Here are some points, each followed by its number:
[-69 -58   4  78 -26  39  45  -5  27  72 -13] 0
[ 73  11  23 -51  40 -14  30  19  23   2  14] 1
[ -5 -34  14   5  10  13  34 -61  54 -33  45] 2
[ 33   1  21 -62  37  -5  54 -46  47 -36  49] 3
[-56 -33  10  18  11  38  24 -41  16 -19   4] 4
[-12 -33  16  34   3   9  27 -44  38  11   6] 5
[-67 -14 -36  33 -74  43 -67  63 -64 -15  10] 6
[ 19  80 -22 -65  35 -51 -43  62 -37  16 -27] 7
[-56 -45 -41  30 -12  52   0   4  13  20  32] 8
[ -1   1   2 -37  31   2  51 -29  24   1  28] 9
[-62  -5 -34  30 -73  33 -68  61 -66 -13   3] 10
[ 49   7  24 -20  -3 -19  25   5   6  -2  -5] 11
[ 48  39  31 -43   8 -55   1  15  -9 -13 -21] 12
[-10  89  -1 -43  39 -56 -62 -54   4 -71 -22] 13
[ 84  24  16 -36  40 -32  -4   7  15   1   0] 14
[ 62 -13  12 -11 -25  11 -22  55 -17 -13  16] 15
[-22  20  10  14 -11 -39  37 -91  45 -33   1] 16
[ 33  18  13 -15   3  -1 -14  26  -7 -11 -11] 17
[-92 -66 -41  48 -73  81 -20   7 -16 -10  38] 18
[ 24   9  11 -59  24  -5  31 -31  27 -37  37] 19
[-41  58  -8 -31   8 -27 -28  28 -49  -7 -27] 20
[ 57  -8   7 -26  24   8  14  33  23  18  20] 21
[ 17  73   1 -23 -15 -50 -59  30 -59  -6 -52] 22
[-44 -52 -13  43  -3  44   8  48  -3  54   2] 23
[ 26  33   7  -7   2 -35   5  47 -37  54 -29] 24
[-30 -14 -10  62 -64   7 -40  58 -70  39 -34] 25
[-11 -23 -48 -17  16  34   0  -6  11  -9  36] 26
[ 60  68  -1 -60  19 -45 -41  48 -41 -21 -19] 27
[ -8 -28 -48 -26  21  36  18  -7  15  -3  45] 28
[ 53  49 -39 -84  37 -22 -36  58 -39 -10  11] 29
[ 68 -49  11  22  -4  10  13  45  16  53   9] 30
[ -3 -90   4  51 -12  45  63 -81  60  -5  52] 31
[-27  30 -31  -3 -22   2 -47  11 -45 -19  -7] 32
[ -45   90   10    2  -60  -34 -127   29 -100  -71  -39] 33
[-27 -38  -2  -7  16  30  49   8   2  23  16] 34
[-98  28 -29  70 -66  -8 -89  -8 -69 -26 -53] 35
[ 41 -38  28  22   6  -8  38 -17  36  21  10] 36
[-91 -29 -32  29 -24  50 -12 -29   2 -27   1] 37
[-21  59 -23 -24  11 -17 -61  56 -56  -4 -36] 38
[  0 -21  13  -3  17   9  30 -57  58 -33  43] 39
[ 64 -19  41  27  39 -39  67 -60  75  34 -11] 40
[ 57 -58  50 -23  37 -15 127 -52  88  52  31] 41
[-15 -46   7  39 -54  29 -22 -19  -1 -31   2] 42
[-13 -26 -10  13 -34  18  11  38 -27  30   8] 43
[-29  54 -23 -14  10 -14 -57  60 -53   9 -38] 44
[-24 -23  -8  17 -13  45 -29  22 -20 -15  -5] 45
[ 53 -67  35  30  -5  11  68 -77  74 -23  49] 46
[ 11  33  15 -30  63 -30  34 -55  51  -8   4] 47
[-58 -67 -11  53  -6  53  19  34   7  55   7] 48
[-14  44 -16  -8  18 -23 -28  13 -18  11 -25] 49
[ 74  39  29  -7 -10 -23 -66  68 -50 -11 -32] 50
[ 34  71 -16 -60  25 -40 -72  84 -63  -9 -24] 51
[ 32  44  15   2 -32 -27 -88  41 -65 -43 -35] 52
[-20  50  -2 -38   3 -28 -13  29 -44  -3 -19] 53
[ 26  18  16 -38   3 -16  20 -26  14 -29   3] 54
[ 15  20  10 -27  -5 -10 -33   0 -28 -50 -24] 55
[ 81   2  44 -20  32 -45  61 -48  60  14  21] 56
[ 71 -27  58  12 -16 -28  57 -28  29  15   4] 57
New points follow, each followed by the numbers of its two nearest points above, nearest first.
[ 25  31   4  -3  -1 -31   4  48 -37  56 -25] : 24 49
[ 30  -6 -18 -54 -12  31 -44  60 -39 -39  38] : 15 17
[ -3  28  17 -27  59 -29  42 -71  53  -8   3] : 47 9
[ -4   3  11  55 -31 -22  12   1  -8  43 -28] : 43 24
[ 44  20  19 -19   5  -8  -7  22  -3 -13  -8] : 17 11
[ 28  35  20   8 -32 -22 -85  39 -62 -43 -35] : 52 50
[-46 -48 -40  22  -8  53   6   8  11  22  40] : 8 48
[-19 -61   6  36  -7  26  52 -34  45  30  21] : 5 31
[ 51  25  31 -18  51 -43  24 -66  54 -17  -9] : 47 56
[ 36  32  21  13 -41 -22 -87  50 -61 -36 -34] : 52 50
[  7 -14   8 -42  39   4  71 -42  39   4  38] : 9 3
[ 38  10  44   9  71 -33  60 -54  59  32 -19] : 40 56
[-12 -26  -2   6 -26  12  23  27 -18  29   7] : 43 34
[-61 -60   0  58 -17  39  59 -10  31  71   0] : 0 48
[-11 -14  10 -27  31   0  51 -16  14   0   8] : 9 34
[-59  49   2 -31  73 -14 -55 -54  -7 -75 -12] : 13 55
[-86 -12 -23  24 -41  40 -13 -21   4 -31  22] : 37 8
[-28 -25 -26  44 -61  30 -35  70 -64  34  -7] : 25 10
[  8   5  -8 -13  12   4 -10  40 -31  11 -12] : 17 49
[-11 -33   6  27 -44  21 -22 -16   0 -29   0] : 42 45
[-22  40 -30 -12 -25  -3 -56  16 -51 -25 -10] : 32 20
[ 53 -31  18  44 -45  -7   6  26  -5  36 -17] : 30 43
[-35  24   1 -10  18 -22  45 -81  46 -12  13] : 16 47
[  0 -31 -22 -23  -5  35  18  80 -19  43  29] : 43 34
[-55 -44 -52  17  -9  54   8  15   8  27  42] : 8 48
[ 66  -6  16 -19  17   1  14  35  22  22  13] : 21 1
[-24   2  17 -16  28  -9  46 -52  27   0  -2] : 9 47
[ 62  24   4 -37  37 -21 -10   8  16   6   7] : 14 1
[-91  -3  -3  33 -51  15 -19 -44 -14 -54  -6] : 37 42
[ 70  22  11 -40  46 -24  -2   9  16   6  -1] : 14 1
[ 80 -17  44  20  49 -46  79 -54  79  45 -14] : 40 56
[ 33  36 -16 -13 -12  -6 -92  38 -47 -40  -9] : 52 50
[ -9  21 -35  -3 -31  13 -50  34 -57 -13  -3] : 32 45
[ 11  16  -1  21 -56  -9 -87  88 -81 -14 -22] : 52 50
[ 34  -5 -14 -12  21  11  -4  31  11  30  15] : 21 17
[ 53 -29  30  47 -50 -11   2  28  -7  30 -25] : 30 43
[-32 -10  -6  32 -14   5  21 -31  14  12  -2] : 5 4
[-94 -12 -22  28 -45  43 -19 -20   2 -41  20] : 37 18
